[[131 130 118 133]
 [118 130 157 116]
 [120 127 151 114]
 [131 130 116 132]
 [119 125 153 116]]
:
[[131 130]
 [118 130]
 [120 127]]

[[127 128 129 127 130]
 [128 128 128 127 126]
 [128 128 127 127 152]
 [128 126 128 126 125]
 [129 128 127 129 125]]
:
[[127 128]
 [128 128]
 [128 128]]

[[124 114 130 150 140]
 [124 148 118 113 118]
 [147 114 142 125 140]
 [143 134 139 109 123]]
:
[[124 114]
 [124 148]
 [147 114]]

[[109 127 123 151 112]
 [114 137 125 135 119]
 [103 138 144 128 122]
 [156 104 130 138 127]]
:
[[109 127]
 [114 137]
 [103 138]]

[[130 128 127 122]
 [128 131 115 125]
 [147 154 116 121]
 [120 122 127 139]]
:
[[130 128]
 [128 131]
 [147 154]]

[[128 156 150]
 [127 139 128]
 [129 138 156]
 [130 113 124]]
:
[[128 156]
 [127 139]
 [129 138]]

[[145 107 111]
 [104 155 130]
 [149 141 102]
 [142 153 151]
 [109 151 111]]
:
[[145 107]
 [104 155]
 [149 141]]

[[135 123 124 124 107]
 [126 134 133 133 137]
 [114 132 130 131 127]
 [121 128 130 126 115]]
:
[[135 123]
 [126 134]
 [114 132]]

[[142 131 134]
 [127 123 132]
 [148 101 131]]
:
[[142 131]
 [127 123]
 [148 101]]
---
[[131 116]
 [105 121]
 [124 118]
 [110 122]
 [122 128]
 [147 127]
 [134 126]
 [134 140]
 [128 120]]
:
[[128 134 134 147 122 110 124 105 131]
 [120 140 126 127 128 122 118 121 116]]

[[154 152 109 133]
 [132 128 128 132]]
:
[[132 154]
 [128 152]
 [128 109]
 [132 133]]

[[137 106 125 124 133 130 128 116 146 121 114 135]
 [133 119 135 127 116 138 139 128 131 117 121 137]
 [114 149 133 125 118 139 130 130 122 124 136 119]
 [143 102 121 123 135 127 129 118 149 120 114 137]
 [133 123 132 128 118 135 133 123 130 120 123 133]
 [141 103 121 124 138 128 128 117 150 122 115 135]
 [138 122 113 116 139 134 123 134 138 125 129 122]]
:
[[138 141 133 143 114 133 137]
 [122 103 123 102 149 119 106]
 [113 121 132 121 133 135 125]
 [116 124 128 123 125 127 124]
 [139 138 118 135 118 116 133]
 [134 128 135 127 139 138 130]
 [123 128 133 129 130 139 128]
 [134 117 123 118 130 128 116]
 [138 150 130 149 122 131 146]
 [125 122 120 120 124 117 121]
 [129 115 123 114 136 121 114]
 [122 135 133 137 119 137 135]]

[[121 128 131 129 133 129 130 128 131 125 129]
 [104 136 129 136 130 138 126 124 147 116 138]
 [110 126 132 127 124 144 153 122 110 127 126]
 [132 133 127 129 130 135 130 126 126 129 127]]
:
[[132 110 104 121]
 [133 126 136 128]
 [127 132 129 131]
 [129 127 136 129]
 [130 124 130 133]
 [135 144 138 129]
 [130 153 126 130]
 [126 122 124 128]
 [126 110 147 131]
 [129 127 116 125]
 [127 126 138 129]]

[[132 124 104 143]
 [129 141 120 129]
 [149 133 111 134]
 [110 121 121 137]
 [144 153 108 115]
 [116 140 125 123]
 [144 128 111 140]]
:
[[144 116 144 110 149 129 132]
 [128 140 153 121 133 141 124]
 [111 125 108 121 111 120 104]
 [140 123 115 137 134 129 143]]

[[156 115 138 134]
 [121 121 121 117]
 [148 128 115 120]
 [121 122 113 127]
 [140 107 140 131]
 [140 107 129 140]
 [135 106 142 132]]
:
[[135 140 140 121 148 121 156]
 [106 107 107 122 128 121 115]
 [142 129 140 113 115 121 138]
 [132 140 131 127 120 117 134]]

[[139 127 130 103 143]
 [138 129 131 103 141]]
:
[[138 139]
 [129 127]
 [131 130]
 [103 103]
 [141 143]]
---
[[121 132 113 131 152 127 121 126 121 119 133 115 135 138 133 134]
 [135 121 138 127 112 132 138 129 128 131 135 132 121 126 127 123]]
:
[[135 121 138 127 112 132 138 129 128 131 135 132 121 126 127 123]]

[[127 150 118 124 124 128 100 127 123 129 117 123 115 136]
 [128 137 118 132 133 128 122 120 112 136 123 126 139 123]
 [118 138 127 130 127 130 134 122 158 125 133 112 136 123]
 [122 135 131 129 140 135 129 134 125 134 116 126 137 132]]
:
[[128 137 118 132 133 128 122 120 112 136 123 126 139 123]
 [122 135 131 129 140 135 129 134 125 134 116 126 137 132]]

[[124 102 134 143 105]
 [120 148 130 106 135]]
:
[[120 148 130 106 135]]

[[145 149 137 129 122 115 140 135]
 [134 137 143 131 115 119 122 129]]
:
[[134 137 143 131 115 119 122 129]]

[[133 118 143 145 124 118 129 143 124 143 129 134 131 141 132]
 [135 119 142 144 125 118 127 143 124 143 127 133 132 141 131]
 [111 128 148 117 116 120 150 118 143 119 149 142 118 119 144]
 [126 133 138 113 126 127 136 115 142 116 136 132 128 118 135]
 [136 137 132 111 132 132 127 113 141 113 127 126 135 117 129]]
:
[[135 119 142 144 125 118 127 143 124 143 127 133 132 141 131]
 [126 133 138 113 126 127 136 115 142 116 136 132 128 118 135]]

[[112 123 110 130 139 130 129]
 [117 124 112 103 119 106 151]
 [145 141 157 141 130 139 130]]
:
[[117 124 112 103 119 106 151]]

[[125 152 120 134 135]
 [129 119 129 146 126]
 [127 128 134 148 129]
 [129 118 122 142 126]
 [127 129 136 118 128]
 [121 147 124 142 134]
 [132 128 127 130 128]
 [132 123 123 118 126]
 [129 141 127 143 132]
 [135 132 143 113 128]]
:
[[129 119 129 146 126]
 [129 118 122 142 126]
 [121 147 124 142 134]
 [132 123 123 118 126]
 [135 132 143 113 128]]
---
[[128 114 126 134]
 [125 124 121 134]
 [132 113 132 105]]
:
[[128 114]
 [125 124]]

[[149 127 128 126]
 [104 138 129 124]
 [149 131 131 129]
 [111 123 128 126]
 [124 131 123 131]]
:
[[149 127]
 [104 138]]

[[133 112 129]
 [128 139 118]
 [121 102 126]
 [134 109 117]
 [133 150 131]]
:
[[133 112]
 [128 139]]

[[127 147 119]
 [122 135 105]]
:
[[127 147]
 [122 135]]

[[135 119 132 125 106]
 [131 119 127 129 106]
 [130 122 123 125 128]]
:
[[135 119]
 [131 119]]

[[ 99 128 131 128]
 [138 128 144 127]
 [152 128 130 127]]
:
[[ 99 128]
 [138 128]]
